One turn sends every row of this set to another row. A few are shown first. Where does it send the rows asked after them?
j_544: [  0  -6 -14   0  12 -18  18  -9 -15  14  -7  -3 -17   7 -13 -11   8  -8
   2  -5  -7  12   1  -3  21  -6   2  11  18 -10   8  -1]
j_306: [ -7  -6 -15  -8  -5  -8  21   5 -10  14  -7  12 -10  18   6  -7   2 -19
  14 -13  -6  -8  -8   5  19  16  -6  18   1   0   6  18]
j_120: [  9  -2  16 -20   5 -13  16  10   4  -6  -1  17  -2  -6 -33  17   0   4
  12 -30   4   1  -4  -5 -11  11   7   2   9   6  14   2]
j_177: [  5  -4   9 -10  -9  -7  19   9   9   6  -6  17   4  14 -18  19  -7   3
  12 -15 -10  10 -13  13  -5  17   0  -3   8  10   7  -6]
j_903: [  9  15  -3 -14   9 -13  18   1  -7  15 -15   3  -3   8 -27  -3  11  10
   1 -13  -6  15  -4  -1  12   1 -20  14  11 -15  14  -3]
j_369: [  7  10  -6 -18  16 -21  16   8   2  19 -14   4  -9  -7 -27 -14  17  -3
  -3 -14   6   2  10  -7  14  -1  -8   7  13  -6  13   3]
j_275: [ -3  -1   1 -19   5  -9  12  -4 -25  -6   5  17 -27   1 -20  -7   5 -14
  11 -19   6 -25 -15 -13   1  -3 -14  12   7 -14   9  10]
j_787: [  8  -4  10 -23  -2 -14  27  -6 -15   8   4   2 -33   1 -14 -14  -6  -4
   5 -29 -11  -5 -25  -9   3   9 -14   7  -2   0  11   8]
j_38: [ -1  -5   3 -28   9 -19  25   7   2  19  -4   6 -12  -4  -5 -15   4  -8
  13 -33  -1 -12  -7   4  12  21  -6  12  -6   3  14  15]
j_674: [  3   3  -5  -9  14 -15   5 -12 -13  18   2   3 -12  -2 -23 -12  13  -7
   2 -10  11  -6   8   7  18  -7 -10  10  20 -13   8   0]
j_302: [  3  -5   6  -5  -1  -5   2   7  -2  -3   2  27   0   0 -25  16   4 -16
  12 -14  14 -12  10   4  -3   7  10   5  16  10   9   9]
j_11: [  8 -14   4  -2  -9  -5  15  -2  -8  -9   5  15 -20  18 -22  12 -10  -7
   7  -7 -10   6 -13  -1 -11   0   9  -7  14   9   3  -5]
j_782: [  5 -20   8  -2  -2  -6  10  -9  -6   5  12   7 -14   5 -15  10  -5 -17
  16 -24   2   3   3  11   3   7  21   7  13  15   8   5]
j_216: [ -3  -3 -13 -25  -1 -13  10   5  -8   8  -8  26   3  10  -3   5  23  10
 -10 -17 -11 -10  -1 -15   0 -14 -15  11  17  -5   4   0]
j_530: [  2 -13  13 -14  -5   4  20   5 -14  -8  -1  16 -23   3 -11   2  -7   0
  -3 -11 -12  -7 -13   8 -20   2   2 -14  12  13  -1   3]
j_804: [ -5  -7   1 -24  -6 -18  14  -5   0  32  -2  10   0 -12   4   2  19  -1
  -6 -34  -6  -6  -1  -6  16  -3  -6  15  18   7   6   4]
j_659: [  5  -6  -7 -23  -6  -8  10 -13 -19   6   8  11 -15   4 -10   3  18   3
  -8 -29  -5  -7  -2 -21   4 -22  -8  19  22  -3   1   5]
j_992: [ -1  -7 -12 -13 -12  -6  10  -2  -3  26  -7  18  -6  14   9  -1  20  -5
 -11 -17 -19  -1   2  -4  10  -9  -9  12  13  11   4   3]
j_229: [  2  -8  12 -24   4  -5  26  15  -7 -10  -5  11  -7 -14 -15   7   0   6
   3 -28   0  -5   0  -3 -13  14  13   1  12  15   5  20]
j_982: [-12  -2  10 -19  -5  11  24  13  -6   2 -11  13   4   7  -7  21  -1   3
  15 -20  -7   0 -13  18  -9  13   1   5  13   2   1   2]
j_547: [ -5  -1  15 -10  -8  15   6   3 -19  -2  -1  22  -9  -5 -14  14   4 -13
   6 -16   8 -16   2  13  -9   5   1   6  17  10   2  15]
j_671: [ -2 -17   3 -15   0  11  24   4 -11  -1   1   0 -15   9  -3   7  -1 -10
  14 -28  -6   5   2  13  -5   6  21   9  11  15   1  14]
j_29: [  4  -8   2 -33  -5 -12  20 -10  -3  22   5   2 -15   2  -6  -1  14  10
  -6 -38 -15   0 -13  -9   3 -14 -11   8  15   0   4 -10]
j_687: [  9   5  -5  -6  -2 -20  21  -7  -8  19  -7  -2 -18   4 -21 -12   0   3
  -9  -2  -8  11 -12  -3  16  -1 -17  -1  18  -6   4  -3]
j_435: [ -4  10 -10 -20  -3   0  17  14 -11   0 -13  24 -11  23 -14  -1   8 -10
  12 -11  -4 -14 -14  -4   1   6 -23  12  -1 -13   8   8]

j_787 moves to j_38
j_216 moves to j_659
j_544 moves to j_903
Where do these go?
j_229 moves to j_671
j_11 moves to j_120

One turn sends every row of this set to another row. A few are shown first. Where does it send the rows asked after them?
j_651: [-23   1  -4   4  16  -4   4  -6  -2  15 -12   8  15  -2]
j_309: [  5  13  11  -1   6   2  -4   6  -4  -2  18 -15  -1  -6]
j_574: [ -8 -10  19 -18  10   9   2   3  -5  11   7 -18   4  -3]
j_192: [-12  -7  16   4   7   4 -26  -6   1   6 -11   5  -4  -2]
j_433: [ -5  -5  -6 -13  -9   6  -5  -4   0  -2  -3   6 -10  11]
j_51: [-15 -15  -3  -3   5  -9 -17   0   4   2  10   3  -1   9]
j_705: [-13  23  11  -7   2   8  14   1   1   8  13  -5   0   0]
j_364: [-23 -10  24  11   0  -2  -6   3  -2  23   1  -2  10  -2]
j_936: [ -4  -2  22 -19  12  13  -1   2  -3  17  -2 -12  12  -3]
j_186: [-15 -17  24   6   6   3  -7   8  -5  17  16   0  -1   4]
j_82: [-21  28   1   2   4   8   7   0  -1   7   4  -8   0   1]
j_835: [-24   0   6  21  -9   3   2  -8  -3   7  -1  -9  12 -12]
j_895: [-12   1  -7  21   2  10   3   0  -2   5  -9  12  -9   7]
j_81: [ -6  -3  -4  25   1   9  -5   0  -2   2 -12   7  -9   2]
j_496: [-19   2  18 -15   0  -2  -3   2  -4  11   1 -18  16  -1]
j_160: [-17  -6  13 -17   6   0   6   3  -6  10   9 -21  10  -1]
j_875: [ -2   1   5  10   9  15  -2  -3   5   8  -4 -24  -9 -16]
j_821: [ -2  -1 -10  20   3   6  -5   4  -2   1  -2  12  -7   9]
j_580: [ -2  -7   0   1  -7   4 -11  -8  -4  -3 -21  -6  -4  -7]
j_584: [  0  10  -5   4   9   0  -6   7  -3  -3  17 -18  -3  -2]
j_521: [ -7 -11  17   7  -1  26  -3  -5   1   6  13   1 -14  -1]
j_23: [-12   9  14  -9 -13  11   0  -6  17  14   7  -9  -2   1]
j_478: [ -4  -4 -14  21   3   7   1   0   2   8  -9  10  -2   6]
j_131: [  9   2 -12  -5   8   1  -3   3 -12  -4  -7   4   4   1]
j_479: [  1   6   7  12  -6   4 -22   1  -1   6   9   4  17   1]
j_556: [-20 -12  11   6   9  -3   7   9  -4  24  13   2  13   4]
j_4: [ -7   4  18 -18   4   4  -8   3  -1  16   0 -11  20   1]
j_220: [-11  15   6  -4  -9  14 -14  -4  17  13   3  -7  -4   7]
j_935: [  4   5  -9  -2   8  16   2  -3  17  23  -1 -10   7  -4]
j_749: [  6   1   0  -4  -2   6   4  -4  18  20   4 -14  12  -9]
j_499: [  4   5  13   7   6   7   2  -3   2   8  -2 -22   4 -21]
j_330: [-27  -9  11   5  17   8   3  -8  -6   6  -9   1 -12  -6]
j_442: [-10 -14 -10   7   0   6  12  -1   3  10  22  -3   7   1]
j_380: [ -5 -11  17   7   8  -2 -11  10  -2  24   9   4  16   3]
j_139: [ -8  -4 -14  -6  -1   5  12  -8   0   8 -17   2   4  -1]
j_917: [ -8  -5  -8  19  -5   9  -7  -1   4   4  -6  10 -10  10]
j_491: [ 0 11 10  9 13 24  5 -1 -6 16  2 12 11 -3]
j_661: [-1 -8 -6 -4 26  3 -4  2 -2 12  4 13  6  5]
j_17: [-11   8   3  -4   4  12   6  -5 -14  -4 -16   5 -10   0]
j_55: [-13  -8  24  10  17   8   3   7  -9  24   3   3   9  -2]

j_81 moves to j_821
j_51 moves to j_651
j_875 moves to j_584
Where do these go?
j_380 moves to j_55
j_433 moves to j_139
j_574 moves to j_160
j_749 moves to j_499
j_491 moves to j_521

One turn sends every row of this set to another row. A few are shown first. Where does it send the rows asked after them?
j_8: [ -3  12  18  -3   3  -4  -3  14  -3  30 -15   2]
j_845: [ -2  24  24   0 -11   5  16   7   8  -1   0 -12]
j_918: [ -3  16  11  -1   8 -11  -7  -2   5   4   3 -32]
j_12: [ -1  24  11 -13  12  -4  12  12   5  18 -13 -11]
j_887: [  5  32  11   1 -12  -4  11   6   2  13   3   2]
j_741: [  8  22  -3  13  -6   0   3   4 -11   3 -12   3]
j_994: [  3   1  10  10  -4   5   5  24   3  22 -14  -3]
j_289: [ -4   6   6   0 -25   0   6  15  -1  27 -10 -15]
j_840: [  2   5   4  14   2 -11  11  -2  -1   3  -6 -32]
j_72: [ -8   7  15   7 -14  -9  -7   2  -9  23 -23 -11]
j_962: [  2  16  13  20   9   3  -8  -3  -6  29  -8 -13]
j_752: [  4  -1   9  10  -5 -11  11   4 -16  -2  -3 -11]
j_509: [ -6  10   3  19  -1   0  -1  12 -13  -7   4 -18]
j_240: [ -5  12   8  -5   1   3   7  20  11  34  -8 -15]
j_797: [-12  20  -5   9   2  -6  12   4  -9  11   4 -34]
j_416: [  3  24   7   6 -12  -6  11  17  -5   8  17 -17]
j_383: [ -9   6  22   9   3   8   0   5 -11  26   6   0]
j_22: [ -1   8   7  14   5  18  -9  12   3  22   7 -16]
j_437: [-17  28  18  -5  -1  -1  10   1   9  11   8 -12]
j_492: [ -9  13  -7  -4  -3  15  14   6  -6   1 -10 -23]
j_571: [-16  24  18   3   3 -11  -3   3  -9   4  12 -18]
j_107: [ -3   7   4   9   8  -1   3  10   0  30 -25 -15]
j_40: [-12   4  17   4  10   5  -7  17  10  20 -13 -13]
j_13: [  4  12   0   5 -20   9  -4  -3 -12  10  10 -13]
j_893: [ -9   9 -10  15   3   9   4   2  -6  -2 -13 -14]
j_137: [  6  12   3 -10  -7 -14   7   4 -18  11   5  -6]
j_743: [-10  13   4  -1 -13  -4  -6   5   3  30 -17 -27]
j_494: [  2  26   1  11  -2 -15   2   3 -23  10  -1 -12]
j_64: [-24  16   1   2   9   6   9  -3   4   7  -4 -25]
j_34: [ 12  35   5   1  -9  -2   9   0  -3  10 -15 -13]
j_633: [  8  14   1   0   7   1  17  18   0  11 -20  -8]
j_163: [  3  22  12   4 -15   1 -11 -11  -6  14  10 -16]
j_817: [-19  21  17  -7   4   2  12  -8  -7   5 -11 -17]
j_828: [-14   6  19  -4 -15  -1 -16  11   0  18  -8 -10]
j_596: [ -7   0  12  12 -17   4  -6  15   8  14 -13 -21]
j_904: [ -6   7   0   8 -13   5   3 -13 -20  13   1 -18]
j_282: [  2  20   4   2  -1  10  -8   5  -9  -8 -14  -8]
j_406: [  4  17   6 -14  -4  -7  -1   9   1   8  16 -20]
j_905: [ -3  18  12   9 -15   2   4 -12   1  16  10 -28]
j_360: [  4   9  11  20  -4   8  15   8  -2  31   2 -11]
j_997: [ -6  14   1   1   6  10   2   4  -9  38   4 -15]
j_561: [-11   5  14  13 -11   5   3 -13  -8   7   6 -22]
j_526: [  4  16  17  -6   8   0   6  19   2   6 -12   2]
j_699: [ -5  12  11  -4  13   6  11  19  13   6 -11 -17]
j_493: [ -4  12   9   1  19  -1   5  10  -1   6 -24 -10]

j_752 moves to j_137
j_797 moves to j_509
Where do these go?
j_360 moves to j_383
j_633 moves to j_526
j_8 moves to j_240
j_845 moves to j_817
j_741 moves to j_887
j_905 moves to j_561
j_828 moves to j_743

One turn sends every row of this set to another row. A few are shown first. Where does it send the rows asked after them?
j_292: [ 8  1 12 13 -3  1 10 10 -1  3 21  4  3 19]
j_523: [ -3 -13  -3  -1  -9  25 -13  -2  -7   1   6 -10   5   0]
j_187: [ 10   8   5   3  -6  -3  11   9 -25  -4  -5  16   2   2]
j_587: [ 15  16 -11  14 -12  -6   7   2 -10  -4  -7  -6 -14   9]
j_162: [  7  -1  -2   8 -29   4   9 -11 -19   6  -3   1   2  -2]
j_375: [ 7 20 -9  4  4 -9 -5  5 -5 12 14  2  7 10]
j_715: [  7  16  -9  16 -12   3   4   3  -8 -12  -7  -8 -13  13]
j_632: [ 11   5 -12  14 -21   5   2   4  -1  -4  12  -6   2  23]
j_516: [ -3 -10  -7   2  -7  26  -5 -14 -14   5  -1  -7   1  -2]
j_583: [ 10   3  -9 -11  -9 -11  12  -7  -8   3   6 -14   6  22]
j_210: [ 13  14   0  16  14   1  16   8 -12  -2  -4   3   0   4]
j_754: [  5  10  13   9  14   2  11   6  -9   4   6  -2 -16   5]
j_222: [  6  -3 -13  -4 -15  -2  -8  -9   1   5 -18 -13  -2  -1]
j_376: [ 14   3   7  14  -9  -5  10   7 -18  -7   0  13   8  13]
j_712: [ -4   1   4 -12  -6   7  21   4  -4  15  14  -7   4  -3]
j_772: [  3  -3 -12 -23  -8  -8   0  -2  -1   5   4  10   3   0]
j_622: [  1   1   7   2  13  17  -3  15 -15  -5   2   3  11   8]
j_447: [ -1  -1   0  -3  15  19  -4   6 -20  -4  -3  10   0   3]
j_463: [ 11 -10  -3  10 -31   3   0 -10 -10  -2   3   0   2   5]
j_876: [ 19   4 -13  10 -15 -13   5 -12  -9  -3  -7   4  -4   3]
j_179: [  8   4 -28   5   3   0   2  -8  -3  -1  -3  12   0  14]
j_353: [  5 -11  -8 -13 -13   5  -7 -13  -2   5   1 -11  -4  -9]
j_320: [ -1  -1   6  -6  15  18   5   7  -6   5   4 -13  -1  -8]
j_537: [  2  -5 -12  10   7   9   2  13  11  16   8   6  -3  -1]
j_441: [ -1   9  17  12   6   5   8   2  -8   1  10  -4 -15   7]
j_919: [  6 -21 -12  -4  -6   6  18   2   7   7  -1 -10  -4  12]
j_88: [  1   9 -13  16   5  14  23  -3  -5   9   7  -4   2  10]
j_907: [  5  -9 -14  -3 -13   8 -11   3   7   0  -2  -8  15  17]
j_871: [  3  -2  -9  -1 -14  -2 -10  -4   2  -3 -23  -7   3   3]
j_602: [ -4 -10  10  -8  11   5  -4  -5   1  14  -6  -9  -3  -4]
j_502: [ -7 -10  18  -6   3   1  -5  -5   3  10  -6  -3   1  -3]
j_909: [  1 -13  10  -5   4   4  -3   9   7   6   7   3  16  13]

j_622 moves to j_523
j_375 moves to j_537
Where do these go?
j_88 moves to j_712
j_907 moves to j_632
j_502 moves to j_871
j_320 moves to j_353
j_754 moves to j_602
j_162 moves to j_187

